Each path is a new rotation, seen through one point. The rows after it are directions, each followed by how far the rotation turns it, in degrees a step (0 if it stays put).
Each turn is a multiple of 5 degrees from 10 to 175, or 0.
Each row of a path follows its step; steps can be skipped.
Rotation 1:
step 0: -0.03 -0.77 -1.29 2.92 0.40 1.73 1.57 0.94 1.12 1.13 -1.23 1.16 -1.74 -0.68 -2.16 2.51 0.94 -2.15 0.23 0.19 -1.08 1.30 0.93 0.91 0.20 -2.54 0.91 -1.60 0.84 0.62 -1.35 1.14 -0.03 -0.32 -1.78 -0.35 -0.26 0.71 -0.93 0.77 -0.25 -2.06 -1.14 -0.02 0.91 0.63 0.65 0.31 -1.45 -1.60 -0.93
step 2: -1.26 0.99 -0.91 -0.13 -1.27 -1.30 0.30 1.52 -0.65 -0.54 -0.16 0.16 -2.47 -1.84 0.59 0.04 -0.57 -1.57 -1.11 2.43 -1.20 -1.26 -0.20 -1.88 2.70 -1.16 0.67 -1.74 -2.45 -1.65 -0.65 -1.93 0.32 1.01 0.11 -1.61 -0.01 -1.16 1.21 -0.38 -0.02 -0.79 1.17 -0.28 1.94 1.59 1.24 0.13 0.88 1.35 -0.43
step 4: -0.05 -1.96 -0.14 2.51 0.15 0.70 2.34 -0.86 -0.47 -1.81 -0.14 2.61 -1.20 -0.34 -0.88 0.10 -0.36 -1.84 0.51 -1.33 -1.03 -1.82 0.71 -0.95 0.55 -0.50 1.28 -0.05 1.39 -0.09 1.35 -0.14 -2.22 0.06 -0.16 0.58 1.03 -2.54 -0.73 -0.43 -1.22 -1.22 -1.92 1.36 0.36 0.42 2.24 -0.53 -0.72 -2.08 -1.19
step 5: -0.25 -2.44 0.67 0.91 0.78 -1.00 -0.72 -0.30 0.67 -0.05 -0.37 3.72 -1.11 0.34 0.26 -0.58 0.25 -1.02 -1.60 -0.16 -1.70 -2.25 0.41 -0.17 -0.38 0.82 0.12 -3.21 -0.74 -2.00 -2.23 -1.26 0.45 1.12 1.22 1.27 -0.44 -2.18 -1.06 1.23 -1.01 0.38 -0.49 -0.85 -1.21 -1.42 0.70 0.03 -0.52 1.24 -1.29
step 6: 0.77 -0.36 0.51 0.06 -0.01 0.62 -0.02 -0.02 -0.12 2.10 0.66 2.08 -0.09 -0.17 -1.52 -0.29 -0.10 0.40 -1.48 1.97 -1.49 -2.04 -0.66 -4.19 -0.34 0.18 -1.85 -1.24 -0.11 -1.43 -1.47 -1.17 0.49 1.84 -0.50 -1.12 0.65 0.67 3.28 -0.71 0.79 -0.10 -1.09 -0.56 0.70 0.59 1.51 -0.45 1.18 0.36 -0.85
step 7: -0.74 0.54 -0.96 0.90 0.82 0.16 -0.78 -1.58 -1.73 -0.88 -2.85 1.45 -0.20 0.25 -1.46 -1.03 0.39 0.07 1.17 1.15 -2.73 -0.53 0.35 -2.64 -2.20 -1.19 -0.21 0.34 1.38 1.36 0.04 -1.08 2.16 1.48 0.15 -0.20 2.66 0.38 0.66 -0.80 -0.09 -1.05 0.90 2.80 -0.91 0.84 0.67 -0.24 -0.91 0.35 -0.55
step 9: 0.41 -1.04 0.50 0.27 -0.03 1.68 -1.54 2.43 0.98 0.63 -1.39 2.54 -2.56 -0.32 -2.13 -0.26 -0.18 0.40 -2.04 0.17 -1.31 -1.14 2.07 1.86 -1.53 -1.77 -1.01 -1.17 -0.71 -1.45 -0.57 -0.09 -0.21 0.66 -0.68 -1.36 -2.29 -0.58 0.84 1.84 0.95 0.16 -1.06 1.30 -1.39 0.65 -0.48 0.47 -1.31 0.17 -0.13
step 10: -0.04 0.75 0.58 -0.62 -0.14 1.29 -1.43 1.55 -0.42 2.09 -1.94 0.26 -1.09 1.79 0.83 0.55 1.23 0.28 -1.35 2.50 0.00 -1.24 -0.02 -1.97 -0.33 -1.71 0.34 2.07 -0.71 -1.47 1.29 -1.95 -0.44 2.09 -2.76 -1.25 0.75 -1.39 1.69 -0.35 -0.01 -0.24 -1.24 0.10 -1.02 -1.68 0.88 0.87 -1.23 0.60 -0.97
step 11: -0.56 0.93 -0.29 1.14 -0.32 0.01 -0.93 0.01 0.14 0.31 -2.83 -0.28 -2.96 -0.78 2.15 0.94 -0.27 -1.16 1.72 0.63 -0.16 0.23 2.01 -0.26 -1.13 0.24 1.91 0.15 -0.16 -0.19 1.69 -1.82 2.18 2.56 0.87 -1.41 1.09 -0.12 0.60 -2.04 1.71 0.22 0.73 0.09 0.16 1.56 2.22 0.01 -0.37 0.06 -1.46
step 12: 1.69 0.02 0.96 1.41 0.04 -1.23 1.38 0.35 0.20 1.84 -2.43 0.76 -1.65 -0.90 -1.26 1.42 1.72 -1.67 0.77 -1.73 -0.38 0.47 1.10 1.19 -1.17 -1.20 1.26 -0.47 -2.04 -0.30 0.73 0.74 0.27 -0.05 1.01 -1.54 1.60 -0.37 -0.25 -0.93 -0.14 -0.31 -3.13 -0.14 -2.76 1.05 0.94 0.07 2.18 -0.06 0.87
step 15: 1.08 0.82 -0.12 0.83 0.25 -0.73 0.31 -1.49 1.44 0.22 -1.64 0.69 -1.54 -1.94 0.68 0.44 -0.85 -0.56 0.52 -0.62 -1.38 0.70 -0.87 -3.50 -1.15 -2.34 0.12 -1.36 0.04 -0.12 1.85 -1.06 2.03 0.09 1.02 -1.40 -0.32 1.50 0.72 0.17 1.55 -0.60 -2.18 -2.09 2.59 0.45 0.72 0.20 -0.18 -0.86 -0.58
Directions:
0.49 0.06 0.38 -0.19 -0.68 0.18 -0.29 -0.18 0.12 -0.31 -0.01 0.13 0.39 0.30 0.39 0.35 0.47 -0.05 -0.39 -0.25 -0.32 -0.29 -0.02 0.26 0.49 -0.07 -0.18 -0.46 -0.19 -0.31 -0.50 0.17 -0.09 -0.55 0.62 -0.21 -0.03 -0.41 -0.58 0.34 0.70 0.15 -0.36 0.38 -0.38 0.42 0.37 0.29 -0.12 -0.24 0.47
95
0.18 0.06 0.68 -0.47 -0.17 0.42 0.03 -0.01 0.63 -0.28 -0.46 -0.34 0.03 0.13 0.10 0.29 -0.30 0.01 0.52 -0.06 0.14 0.73 0.20 -0.28 -0.60 -0.28 0.20 -0.15 -0.22 -0.21 0.47 0.74 0.01 0.63 -0.10 -0.39 -0.04 -0.40 0.31 0.07 0.42 0.32 0.18 -0.13 -0.61 -0.48 -0.20 -0.04 0.21 0.06 0.36
20
-0.73 0.17 -0.29 -0.02 -0.46 0.47 0.07 0.01 -0.21 -0.25 -0.09 -0.13 -0.33 -0.07 0.39 0.51 0.19 -0.34 0.21 -0.09 -0.09 -0.34 -0.04 -0.39 0.48 0.81 0.63 -0.05 0.10 0.03 -0.43 0.20 0.24 0.31 0.05 0.24 -0.15 -0.07 -0.35 0.07 0.05 0.34 0.08 0.01 -0.11 -0.33 -0.65 0.56 0.03 0.96 -0.45
125
-0.36 -0.32 -0.18 0.32 0.17 -0.23 0.14 -0.33 0.20 -0.11 -0.93 -0.33 -0.20 0.15 -0.21 0.13 -0.21 -0.19 -0.37 -0.09 -0.27 0.17 0.29 0.74 -0.26 -0.26 -0.26 0.09 -0.28 0.09 -0.97 -0.06 0.49 0.19 -0.13 0.10 0.00 -0.27 -0.20 0.42 -0.19 -0.28 1.02 0.55 -0.03 0.07 -0.07 -0.27 -0.03 0.25 0.30
160
0.16 0.07 0.38 -0.55 -0.44 0.26 0.14 -0.10 -0.30 0.23 -0.15 0.04 -0.39 -0.09 -0.50 -0.13 0.16 0.13 0.08 0.44 -0.15 0.29 -0.33 -0.41 -0.15 -0.10 0.05 -1.10 -0.22 0.40 0.01 0.18 0.21 -0.59 -0.12 0.46 0.39 0.50 0.00 -0.08 -0.37 -0.32 0.47 0.09 0.14 0.45 -0.75 0.39 -0.35 -0.18 0.41
55
0.60 0.71 -0.55 -0.11 0.25 -0.24 0.55 0.27 -0.02 0.05 0.18 -0.43 -0.05 -0.23 0.43 0.20 -0.07 -0.34 -0.50 -0.21 0.11 0.04 -0.60 0.03 -0.07 -0.34 -0.28 -0.45 -0.25 -0.02 0.17 0.38 -0.14 1.13 0.17 0.25 -0.04 -0.03 -0.76 0.04 -0.08 -0.34 -0.07 0.21 0.16 0.08 -0.33 0.00 -0.03 -0.41 -0.39
25
0.48 -0.14 -0.51 0.06 0.29 -0.28 -0.10 0.12 0.58 -0.09 -0.07 -0.20 -0.04 -0.32 0.09 -0.19 -0.40 0.54 -0.16 -0.43 -0.19 0.58 0.16 0.37 0.34 0.51 0.25 -0.79 -0.56 -0.47 0.01 -0.12 0.31 -0.22 0.13 0.10 0.08 0.03 0.85 0.18 0.04 -0.28 -0.47 -0.12 0.04 0.36 -0.06 0.37 0.38 0.60 -0.38
115
0.26 -0.25 -0.05 -0.23 0.10 0.16 -0.49 0.00 -0.12 0.23 -0.10 0.39 -0.30 -0.23 0.90 -0.01 -0.04 0.15 0.43 0.14 -0.06 0.37 -0.75 -0.44 0.33 -0.23 -0.41 0.27 -0.42 0.28 -0.30 -0.30 0.73 0.27 -0.21 -0.07 0.10 0.25 -0.14 -0.44 0.10 0.39 0.17 0.36 0.34 0.10 0.50 0.03 0.91 0.13 0.35
80
Rotation 2:
step 0: -0.36 0.35 0.73 -0.52 -0.90 -0.23 1.88 -2.20 -2.39 1.09 -0.04 -0.87 -0.23 0.68 0.78 -0.71 0.58 0.46 -1.30 0.97 1.91 1.73 0.71 0.02 0.48 0.70 -1.46 -1.43 0.68 -1.67 0.17 1.16 0.44 -1.62 -0.59 -2.17 -0.91 1.66 0.30 1.36 1.83 3.22 -0.33 -2.83 0.58 0.30 -0.21 -0.96 -1.58 -0.86 -0.38
step 1: -0.82 -1.22 -0.82 -0.81 -0.76 3.28 0.54 0.65 -0.32 -0.01 0.62 -3.38 -0.56 2.27 -0.82 -0.10 0.46 -0.62 -1.88 0.73 0.02 -1.97 0.65 -0.44 -0.77 -1.19 -2.82 -0.23 -0.88 2.89 1.00 -1.88 -1.17 1.39 -0.28 -0.17 -0.45 0.36 0.30 0.10 -0.39 -1.19 0.63 -0.79 1.69 -1.21 0.69 -0.34 -0.81 1.13 -1.03
step 2: 0.12 -1.72 -1.13 1.47 0.73 0.00 1.62 -1.82 2.20 0.20 -0.65 1.09 -1.09 -0.20 -0.57 -0.85 1.69 1.34 -1.42 -0.94 0.67 -3.35 0.40 0.27 -0.49 1.46 0.15 -2.25 0.39 -1.77 0.87 0.19 1.44 -0.55 0.60 1.86 0.45 0.51 -2.01 2.39 -1.20 -0.85 -0.78 -0.80 1.02 0.21 -0.35 -0.19 1.70 1.22 1.29
step 6: 1.04 -2.73 -1.67 -0.13 -1.02 2.15 2.98 -0.62 -0.08 0.46 2.05 -0.24 0.29 1.17 -1.42 -0.11 0.22 0.65 0.55 1.45 0.31 0.54 -0.66 0.22 -1.42 0.59 0.13 -0.85 1.15 0.30 -2.19 0.54 -3.46 0.96 -1.16 2.28 -0.29 -0.36 0.06 -0.74 1.05 -0.84 -0.73 -0.06 0.96 0.90 0.76 0.71 -2.11 -0.62 0.82
step 8: -0.48 0.17 1.67 -0.39 -1.42 1.81 0.12 -1.07 -2.18 1.49 -0.44 -2.10 0.75 -1.64 -1.12 -0.60 1.30 -0.74 -0.83 -0.62 -0.27 -2.62 0.85 -0.29 0.80 1.52 -0.49 -1.65 1.26 -1.72 1.41 -1.82 0.68 1.41 -1.73 -2.02 -2.72 -0.72 0.74 -0.41 0.51 1.30 -0.29 0.16 0.71 -0.03 -0.30 -1.59 -0.89 -0.41 1.32
step 9: -0.69 -2.16 -0.62 0.77 -0.40 2.15 2.56 1.66 -0.29 -1.55 2.04 -1.36 -0.70 1.01 -1.29 0.06 1.21 1.39 0.74 0.28 -0.58 -2.09 0.00 -1.66 0.46 1.45 0.16 0.73 0.45 2.30 -0.13 1.67 -0.52 -1.33 0.48 1.31 -0.93 0.62 -0.81 0.87 -0.09 -1.04 0.78 -1.18 0.75 1.47 2.08 0.15 -1.07 0.48 2.21
step 10: -2.35 -0.87 0.55 0.85 -0.08 -0.28 2.01 -2.18 0.60 0.58 -0.20 0.16 -0.22 -0.12 0.57 0.00 -0.22 -0.87 -0.04 2.66 1.26 -0.56 -0.54 2.13 -0.24 -0.29 -0.88 -1.39 0.71 -1.11 -1.40 -0.54 0.83 -2.28 -0.13 -1.52 1.53 0.76 -0.55 1.40 -1.44 -0.08 -1.37 -3.47 0.95 2.14 -0.43 0.64 2.19 -1.04 -0.25
step 11: 1.94 -0.94 -0.72 -1.60 -1.34 1.39 1.50 -1.01 -3.43 1.88 -0.76 -0.82 0.72 -0.05 0.68 -1.28 0.04 1.15 -1.82 -0.83 -0.70 -1.10 1.52 2.63 -1.81 -0.30 -1.58 -1.33 0.04 0.29 0.73 -0.90 -1.66 0.62 0.64 -1.21 -1.95 -0.07 1.28 -1.57 0.57 0.90 0.70 -1.46 1.52 -0.57 0.81 -1.02 -0.70 -0.55 0.07
step 12: -1.53 -3.45 -0.58 1.24 -0.03 1.17 -0.35 0.01 -0.17 -1.16 -0.46 0.51 -1.93 1.74 -1.27 -0.08 1.65 2.83 -1.79 -0.96 1.06 -2.03 -0.23 -2.04 1.26 0.01 -2.51 0.41 -0.76 1.69 0.90 0.11 0.60 -1.13 0.83 0.36 -0.22 -0.03 -0.41 1.65 0.70 1.47 -1.25 0.05 0.29 0.32 0.74 -0.53 -0.64 2.04 0.07
step 13: -2.03 -0.54 -1.08 1.29 1.16 -0.34 0.89 -0.51 0.18 0.94 2.18 -1.54 -0.09 0.76 -0.95 -0.03 1.53 -2.18 -0.35 1.92 1.31 -1.53 -0.90 0.23 -0.32 -0.49 -0.39 -3.06 1.65 -3.89 -0.10 0.27 0.03 1.64 0.22 -0.24 -0.67 1.51 -1.50 0.22 0.78 0.10 -1.09 -1.15 1.79 1.20 -0.66 0.60 0.81 0.12 -0.23
step 15: -0.06 -3.02 -0.22 -0.71 -1.45 1.14 -0.07 -1.39 -2.14 -0.39 -1.39 1.11 0.58 -0.76 -0.68 0.08 0.63 1.53 -0.86 -1.01 1.48 -2.50 -0.74 -1.11 0.73 -0.46 -0.25 0.87 -1.34 -1.44 -0.32 -0.49 2.59 -0.73 -1.64 -1.30 1.82 -1.51 0.13 1.06 -1.25 0.59 -2.86 0.17 0.40 2.09 0.63 0.48 0.57 0.79 -0.54
Directions:
-0.70 -0.03 -0.15 -0.08 -0.12 0.39 -0.49 0.02 0.42 0.31 -0.64 0.45 -0.75 -0.14 0.20 -0.59 -0.15 -0.79 0.02 -0.21 -0.03 -0.15 -0.13 0.05 -0.15 -0.06 0.35 -0.16 0.00 -0.56 0.40 0.06 0.52 -0.12 0.26 0.23 0.33 0.25 0.42 0.58 -0.26 0.16 -0.36 -0.07 0.08 0.53 0.34 0.53 0.21 0.00 -0.08
135
-0.05 -0.70 0.41 -0.30 0.35 -0.57 -0.42 -0.08 -0.71 0.22 -0.27 0.03 0.07 -0.24 0.70 0.45 0.24 0.04 -0.25 -0.26 0.60 -0.10 0.13 0.36 0.11 0.26 0.19 0.03 -0.16 0.03 -0.16 -0.07 -0.38 0.23 0.29 0.14 -0.53 -0.65 0.62 0.52 0.00 0.53 -0.01 0.08 -0.71 0.05 0.20 0.20 -0.13 0.16 -0.05
90
0.05 -0.36 -0.51 0.78 -0.06 0.21 -0.14 0.06 0.02 -0.04 0.09 1.01 -0.34 -0.40 0.03 0.19 -0.25 -0.02 0.25 -0.18 0.09 -0.10 0.13 -0.02 0.02 0.14 -0.58 0.16 0.40 0.08 0.64 -0.05 -0.09 0.33 0.06 -0.38 -0.36 -0.48 0.13 -0.08 0.72 0.21 0.59 0.29 0.23 0.24 -0.82 0.03 0.39 -0.25 0.04
80
-0.52 -0.45 -0.51 -0.57 0.14 0.10 -0.26 0.64 -0.14 -0.39 0.62 -0.02 0.08 0.25 0.41 0.54 0.23 -0.16 0.01 0.29 -0.09 0.67 0.06 -0.34 0.20 -0.44 -0.18 -0.19 0.06 0.45 -0.25 -0.44 0.33 0.39 -0.21 -0.21 0.66 -0.39 -0.01 0.44 0.00 0.01 -0.33 -0.22 0.38 0.16 0.10 -0.10 0.74 0.05 0.20
125
0.97 0.05 0.18 0.01 0.39 0.39 -0.28 0.23 -0.55 0.45 0.31 0.11 -0.60 -0.38 -0.66 -0.40 0.21 -0.33 0.17 0.26 -0.03 0.13 -0.54 -0.14 0.25 0.33 0.36 0.30 -0.12 0.27 -0.39 -0.71 -0.07 0.29 0.56 0.02 -0.10 0.15 -0.06 0.30 0.19 0.08 -0.04 -0.65 0.27 -0.33 0.07 -0.01 0.18 -0.24 -0.33
140
-0.29 -0.27 -0.56 0.33 -0.58 -0.14 -0.11 0.39 0.17 0.42 0.22 0.10 0.62 -0.24 -0.52 -0.86 0.37 0.44 0.06 0.22 0.47 0.28 -0.06 -0.04 -0.11 -0.23 0.29 0.08 0.32 0.10 -0.61 0.27 0.58 -0.31 0.23 0.18 -0.38 -0.37 -0.41 0.47 0.48 0.09 0.04 0.31 -0.34 -0.20 0.24 0.30 -0.08 0.25 0.32
110
-0.29 0.18 -0.03 -0.59 -0.24 -0.20 0.15 -0.08 0.25 0.24 0.08 -0.01 -0.32 0.14 0.02 0.11 -0.10 -0.03 -0.13 0.93 0.41 -0.05 0.25 -0.47 0.04 -0.38 0.39 0.15 -0.09 -0.15 -0.33 0.29 -0.95 -0.19 0.16 -0.77 -0.28 0.69 0.11 0.05 0.24 0.10 0.41 0.01 -0.21 -0.01 -0.42 0.69 0.63 -0.10 -0.15
110
-0.34 0.18 0.26 0.21 -0.27 -0.07 0.44 -0.55 -0.04 -0.53 0.67 0.61 0.13 0.50 0.17 -0.47 0.08 0.38 -0.05 -0.09 -0.06 -0.46 -0.33 -0.20 0.42 0.39 0.49 -0.27 -0.26 0.53 0.21 0.00 0.25 0.04 0.50 -0.04 0.51 -0.32 -0.10 0.15 -0.56 0.51 -0.03 0.07 -0.40 -0.30 -0.40 0.22 0.33 -0.11 -0.58
140
